The rows of R fall into 3 groups, which share some directions, and each row is roughly a mix of its group's hidden directions.
R, 78 rows:
[[ 16   3 -18 -39   2 -26   8 -16 -19 -51]
 [  5  -5  12  23   4  47 -13  30  34 -31]
 [-36  21  10 -33 -10  10  -9  -8 -38  37]
 [ 38   2  14  24  43 -25  -2   6 -20 -31]
 [ -6  12  -8  30   8  44 -13  35  31 -25]
 [  1 -38  -2   7 -39  18  22  18  43  14]
 [ -4  15  35  29  -7 -46  12 -13  33 -11]
 [-18  -6 -23 -49 -20 -14   1 -22 -26  33]
 [  1  30 -21  22  32 -15  -1  18  51  -8]
 [  9 -20 -35 -43  10 -30  -4 -28 -11 -25]
 [  2  41  -8  -2  45 -21 -12 -18 -25 -29]
 [ -9  24   9  31 -40   2  -5  43  24  18]
 [  9  -4  18 -26   4 -60 -11 -19  27 -12]
 [  0  19 -31  15  41 -23  -5  16  45  -9]
 [ -2 -12 -23 -54 -17  -8   5 -39 -25   1]
 [ 36 -11  42 -11 -12 -25  20 -30 -26   5]
 [ -3  -8   0 -34 -11 -42  12 -33 -30  29]
 [ 10 -19 -10 -35  11 -35   5 -26 -41  23]
 [ -7  22   1  40  34  -5  -3  35  38  -1]
 [ 22  -6 -25 -32  13 -12  -6   8 -42 -42]
 [  3  23 -56 -12  30 -10 -10   6  30  14]
 [ -6 -16 -12 -43  34   0  26 -42  -8  -8]
 [  7  14  40 -35  19 -27   0 -20 -37  14]
 [ 25  -5  -8  51  31  -3   5  32  -9 -26]
 [-19  34 -16 -13  47   0   2 -14 -41  -9]
 [-14 -28 -19 -12  41  24  29  -5 -38   6]
 [-47 -26 -27 -33  -1 -17 -13  -2  25  16]
 [  7 -11   6 -37 -42  13   8 -32 -39  -1]
 [-25  33 -10 -11  43   1  12  -4 -45   5]
 [ -1  -3 -19  35  20  28  20   8 -49  20]
 [-17  46  -1   1  30  -6 -17   3 -49   0]
 [ 19 -22  43  15 -29  14   3   3 -38 -27]
 [-39   8   2  23  37  -7  -2  22  34  30]
 [  8 -23 -42 -35  26 -30 -11 -12 -13 -23]
 [ 16   6  -5  45  19  38  15  15 -39   2]
 [ 10  -5  32  50  10  18 -10  42  -9  -5]
 [ -9  -8 -25 -54 -16 -10   7 -42 -10  10]
 [  8   2  23  50  18  16 -11  47  -4  -5]
 [ 16  11  23  52  14   7  -5  41  12 -20]
 [  9   1   5  32   3  16  32  -7 -55  26]
 [ -1   6  22  54  24   7  -7  39  22   0]
 [  4 -37   2 -32  33   8  11 -31 -37   2]
 [ 18  -1  28 -12 -12 -44  22 -35 -27  17]
 [-18  68  -8   3  23 -19  -3   2  -9 -11]
 [-41  16   5 -37 -18  14   4  -8 -21  41]
 [ 46  29 -29 -16 -12   4   0   4 -14 -40]
 [ -7 -42  37   1 -29  16  -2 -15 -37  15]
 [-31   8 -27 -46  15  10  18 -40   4   2]
 [ 24  -9  -1  41  38  33   2  23 -22 -14]
 [-19  34  -6 -19  41  -4  -5 -17 -47  -2]
 [-19  -2 -13  35   6  56  -3  31  14  -8]
 [ 23 -10  27   2 -19  17  29 -20 -48  22]
 [-15  -2  -4 -48 -14   5 -31 -48 -10   4]
 [-19  28  24  46 -12 -30  19  -8  27   0]
 [ 26 -11  20  27   5  57   9  18 -18 -12]
 [-13  57  -8  21 -23 -10 -26  15  23  -8]
 [-13 -13 -23 -51 -16  -5   5 -43 -11  19]
 [ 43 -14  31 -23   6 -36   7 -26 -22  -3]
 [ 21 -20  17   1 -34 -14  19   5  57   0]
 [-44  32 -27 -10  -8  15  31   7  28  15]
 [ 11  -2   5  39 -44   2 -22  34  30   2]
 [ 34 -27  -7 -24 -33  -1  -3 -35 -27 -23]
 [  1 -29 -11 -19  -8  50   6   1 -41  21]
 [-35 -17  10 -11 -44  15  21 -19  -7  36]
 [ -7  38 -21  22  31  -3  -2  28  42   9]
 [-16  18   0  31 -17  48  -4  27  32 -14]
 [ 48 -38  31  14 -14 -17 -20   0   8 -14]
 [-49  -5 -15 -33 -31 -11  -6  -9  29  20]
 [  2  -9   9  47  36   2 -17  46   4  -2]
 [ 18 -22 -33 -47  26   9 -24   6 -25  -1]
 [-12  19  12  16   0 -64  17 -25   3  13]
 [-21   7 -23 -60   2 -18  12 -24 -18  -5]
 [-38  -4 -26 -35 -29  25   3 -23  22  16]
 [ 20   2  13 -18   3 -57  11 -32 -26  12]
 [-33 -17   8  23  50 -23  -6  25  18   7]
 [ 23 -18 -37 -36  10 -26  -7 -19 -17 -34]
 [ -4  36 -28  -2  35  -9 -23 -25 -12 -37]
 [ 18 -36  -6  10   1   1  45   8  47 -10]]
One row of each group comes first, with its name. Which group is each row after those in?
[ -1   2 -41 -23   8  46 -28  28   3 -11]
(13)
[  2  20 -32  34  -1  -1   6  13  48 -31]
(73)
[-24  21  10  27  44 -13   2  40  22  -6]
(7)

[ 19  21 -36 -35  13 -21   3   0 -11 -44]
(7)
[-24  -4  21 -16 -48  13   5  14   4  46]
(73)
[  3 -10  51   5 -43  17  15 -15 -25  -9]
(7)
[-25  35 -28 -18  40   3  -1 -24 -27 -13]
(73)
[ 20   1  18   9  -5  41 -18  26  34 -37]
(13)
[ -2   6  16  37 -36   7  -8  49   3  24]
(73)
[-18  28 -27 -18  42   2  -7 -30 -29 -20]
(73)
[-21 -22   2 -46 -15   3   4 -21 -47  14]
(7)
[  4 -12  22  54  28  -2 -11  35  13 -11]
(7)
